One vector is turned by the same rotation once a tick. Each row is the vector after some number of ticks, and that number follows the row.
The counts run from 0 to 42.
[-51   5  36  13 -19   0  38  11  20   6 -29 -60 -21  39   8  -2 -41  45
  42 -41  36   9 -20 -12 -12  12  21  25 -58  25  30 -20 -69 -22  -1  43
  69  48 -37  34  17  80  18  30 -14 -20  21  37  35]
19
[-59  24  43  44 -43   1  24  -1  14  22 -26 -59 -22  14   4  21 -49  27
  65 -55  17   1  -5   4 -38   4  -3 -13 -67  12  50 -41 -52 -14 -16   0
  50  47 -15  29  43  61 -18  40  -2  -3  36  22  40]
24
[-53   5  22   8 -20   1  18   3  27  17 -37 -61 -19  33   5  -2 -39  31
  41 -14   6  11 -26 -18  -5  28  29  14 -59   9  23 -29 -66 -31   1  46
  59  65 -36  38  -7  87  41  23 -15 -26  13  37  38]
5
[-62  24  49  53 -48  11  12  -3  16  34 -34 -70 -19  10   2  32 -41  16
  67 -38  18   0 -18   7 -46   4   4 -22 -59   1  48 -41 -44 -21 -22  20
  44  67 -13  36  36  54 -13  41 -10   1  39  22  52]
9
[-65  30  40  59 -47   4  28  -8   9  21 -11 -60 -32  21  -9   8 -44  40
  54 -63  30  -5 -13   7 -38  -3  -1 -17 -63  11  40 -46 -44 -29 -20 -13
  32  41 -28  41  44  55 -11  34  -6  -7  35  21  42]
31
[-57   8  37  15 -39   6  34  -3   3   8 -38 -65 -23  40  -5   6 -33  37
  47 -49  17  24  -9   1 -17  26  14   7 -60  12  27 -25 -63  -5   1  37
  84  57 -28  23  25  80  32  38 -10 -28  39  37  40]
11
[-59  -2  50  25 -39   6  24  -5  18  20 -23 -69 -15  40  -3  20 -40  29
  59 -45  14  17  -9  13 -44  20   7  -7 -55   0  30 -31 -48  -3  -2  28
  61  64 -28  21  34  64  -1  34 -22 -22  42  43  33]
3
[-66  34  52  59 -38   2  22   1  12  26 -20 -54 -37  13  -1  12 -46  30
  57 -43  31 -19 -14  -1 -26  14   2 -19 -56  13  45 -55 -37 -31 -34 -12
  42  36 -17  48  49  62 -11  29  -8  -8  22  16  36]
38
[-70  29  35  61 -37   0  12   2  20  53 -35 -68 -27   8   8  28 -42  12
  62 -28   9   2 -40  -2 -53  18  19 -23 -66   6  32 -44 -24 -39 -25  14
  34  55 -12  64  12  47   2  23  -6  -6  14  19  40]
8
[-52   9  27  27 -13  -5  22   5  10   5 -32 -42 -38  20  12  -7 -42  52
  38 -28  22  -1 -47 -22   2  24  16  20 -57  34  22 -48 -61 -49 -18  29
  51  35 -33  57  19  86  39  -3 -14 -40  11  43  40]
42
[-51   0  40  19 -11   5  42   6  13   8 -34 -43 -38  39   6  -5 -42  56
  37 -53  33   1 -12 -17  -9  21  23  24 -48  28  43 -44 -74 -30 -14  29
  66  30 -36  38  29  86  24  16 -15 -38  31  53  29]
41
[-51  -3  47   4 -34   5  33  -2  17  13 -31 -75 -21  40  -5   7 -32  36
  39 -33  10  14  -9  -2 -26  23  16  10 -56  17  31 -22 -51  -5   0  48
  67  57 -36  21  22  80  19  39  -9 -19  34  46  28]
4
[-63  34  47  69 -36  -4  10   5  12  34 -37 -63 -29  -4   6  17 -50  21
  64 -46  27 -12 -31  -7 -44  -8   9 -26 -60  14  43 -59 -29 -43 -26 -10
  31  45 -14  61  31  67  -3  19  -2  -5  15  30  45]
30
[-63  35  26  46 -29 -15  10   2  24  41 -37 -58 -28   4  15   5 -42  23
  54  -9   0  -9 -43 -14 -22   6  28 -16 -55   6  26 -37 -36 -54 -23  31
  29  60 -17  67   2  73  32  14  -3 -16   6  22  47]
7
[-46  14  52  33 -26  10  29   0   9   2 -15 -55 -30  39  -5  16 -35  40
  47 -64  33  -5   5   1 -25  19   1  -2 -55  24  40 -40 -52  -6 -22   5
  66  41 -23  24  54  71   5  46 -16 -10  40  34  43]
32
[-45   4  37  22 -26  -6  32  -3   6   3 -19 -50 -31  35 -10  -5 -44  55
  37 -48  28   9 -15 -14 -16  14  22   9 -56  33  34 -36 -68 -16 -11  33
  65  52 -26  21  27  93  20  28  -7 -34  31  39  32]
26
[-81  31  38  47 -36 -11  17   9  18  41 -34 -63 -18   3  11  16 -42  18
  63  -3  10  -5 -51  -5 -38   2  30 -22 -51  -6  32 -35 -32 -41 -26  31
  23  62 -19  67  -2  60  21  12  -4 -18  -2  24  43]
0
[-69  22  41  62 -28  -3  18   8   8  43 -45 -64 -35  -8  12  13 -60  11
  60 -25  18 -19 -51  -6 -29   4  13  -4 -55  10  42 -54 -35 -53 -31   8
  27  49  -8  66  -4  74  15   7  -3 -12  -2  21  54]
22
[-59  17  30  24 -18 -12  11  15  22  26 -40 -57 -30   4  17  -5 -45  28
  44  -6  12   5 -50 -24 -20  18  31   7 -59  21  26 -32 -44 -56 -18  46
  47  67 -32  69 -17  77  38   9 -13 -24  -3  24  50]
6
[-65  26  54  47 -41  12  32 -12  12  11 -13 -52 -39  30  -3  17 -40  41
  52 -75  20   5  -4  12 -31   7   3  -8 -53  17  40 -33 -48 -10 -13 -12
  56  42 -24  31  36  67 -13  40 -16  -8  45  31  25]
39
[-65  23  50  43 -43  -5  27   2   6  41 -29 -82 -15  24   2  29 -31  10
  60 -28   3   6 -16  15 -47  17   8 -20 -60   3  35 -35 -26   4 -23  18
  51  63 -30  36  32  49  -3  45 -10 -10  29  27  42]
2
[-64  33  40  73 -29   3  12   3  15  21 -35 -53 -38   6   1  22 -51  22
  58 -38  20 -18 -44  -3 -27   4  12 -19 -59  12  37 -50 -36 -50 -34  -4
  25  42 -24  73  21  67   3  15  -9  -7   7  22  44]
37
[-69  27  53  63 -44  -2  12  -1  14  38 -25 -80 -22   5  11  22 -44  10
  66 -23   1   1 -24   0 -51  11  13 -23 -61   2  36 -34 -33 -24 -28   5
  33  65 -20  52  17  56   5  18  -2  -3  16  17  49]
1
[-64  19  44  38 -45   3  28  -5  15  19 -25 -75 -18  24   8  22 -41  26
  55 -59  11   6  -2  11 -41  28   3 -13 -63  13  42 -35 -49  -5 -13   0
  49  54 -31  20  38  65  -8  42  -5  -1  37  24  42]
17
[-49   9  33  20 -14 -13  27  16  20  10 -46 -55 -34  16  10  -7 -43  47
  42 -17  20   8 -38 -15   1  18  28  15 -60  24  25 -37 -67 -41 -21  42
  60  50 -31  50   6  84  46  24 -16 -32  14  31  45]
20
[-48   3  38  24 -27  12  29   2   7   2 -25 -53 -22  42  -2  -2 -33  49
  43 -51  33   8  -6 -15 -11  31  -2  23 -52  30  40 -42 -72 -24  -1  27
  71  47 -33  16  40  89   3  32 -17 -22  39  47  39]
33
[-52  15  19  21 -18 -13  20   7  22  17 -55 -56 -25  14  18  -9 -43  36
  53 -13  11   7 -42 -24 -10  20  28   7 -56  19  27 -40 -54 -50 -18  57
  50  60 -33  53   1  84  50  14 -13 -27   7  28  50]
13
[-59  23  32  55 -16   1  18  14  11  28 -36 -45 -34  -7  10   5 -51  19
  64 -21  20 -27 -41 -16 -25  12  21 -10 -53  19  34 -55 -42 -58 -29  17
  32  38 -11  68  10  65  18  13 -13 -18   4  24  47]
29
[-43  10  49  34 -35   1  36   0  10  15 -20 -58 -27  30   5  14 -34  37
  44 -59  35   8  -7 -12 -27  10   2   7 -58  19  39 -32 -60  -7 -11  22
  71  40 -29  21  40  75   1  34 -10 -22  42  43  51]
25
[-45   4  36  19 -14 -12  22   9  13  13 -31 -48 -27  23  10  -6 -37  43
  37 -27  23   0 -30 -21  -5  24  32  22 -53  27  23 -40 -65 -38  -5  36
  64  45 -41  48  14  88  38  15 -26 -29  16  44  45]
27
[-69  19  48  57 -56  -5  12  -3  24  39 -30 -66 -23  13  -2  18 -49  14
  72 -39  17  -5 -19   5 -40   1  -1 -17 -57   1  42 -39 -36 -23 -23  -1
  40  58 -10  45  26  64  -7  30  -7   1  34  23  53]
16
[-71  29  31  55 -16 -17  12  11  11  16 -42 -51 -40   5  13  -7 -48  45
  52 -25   7 -14 -49 -24 -20  -3  25  -2 -51  12  32 -52 -47 -58 -29  10
  25  37 -22  76  12  76  24   1  -8 -11   6  25  39]
36
[-52   5  43  29 -18  10  36  -7  -2  -6 -22 -43 -31  38  -1   7 -37  62
  38 -66  35  -6  -4 -19 -13  28  11  12 -58  24  28 -31 -67 -16  -7  13
  73  38 -26  23  44  75   8  27 -21 -25  44  46  35]
40
[-61  18  21  37 -11  -1   8   9  17  10 -34 -34 -32  18   5  -7 -45  50
  39 -27  36 -17 -37 -32  -7  18  17  15 -52  27  27 -46 -55 -54 -24  29
  45  37 -28  62   5  90  30   5 -11 -26   4  38  48]
35
[-58   9  25  36 -11  -8   7  16  13  22 -44 -46 -39   4  13   7 -43  40
  48 -31  23  -6 -47 -23 -11   6  24   3 -49  21  32 -39 -51 -51 -13  39
  34  47 -23  67  10  79  28   5 -10 -26  -2  36  39]
28
[-48   0  40  28 -33   2  30  -1  15  10 -24 -56 -11  30  -7   6 -22  46
  52 -45  23  17  -9   1 -26  21  -5   9 -70  13  30 -32 -57  -6  -7  24
  73  49 -27  18  35  76   9  46  -9 -21  43  42  36]
18
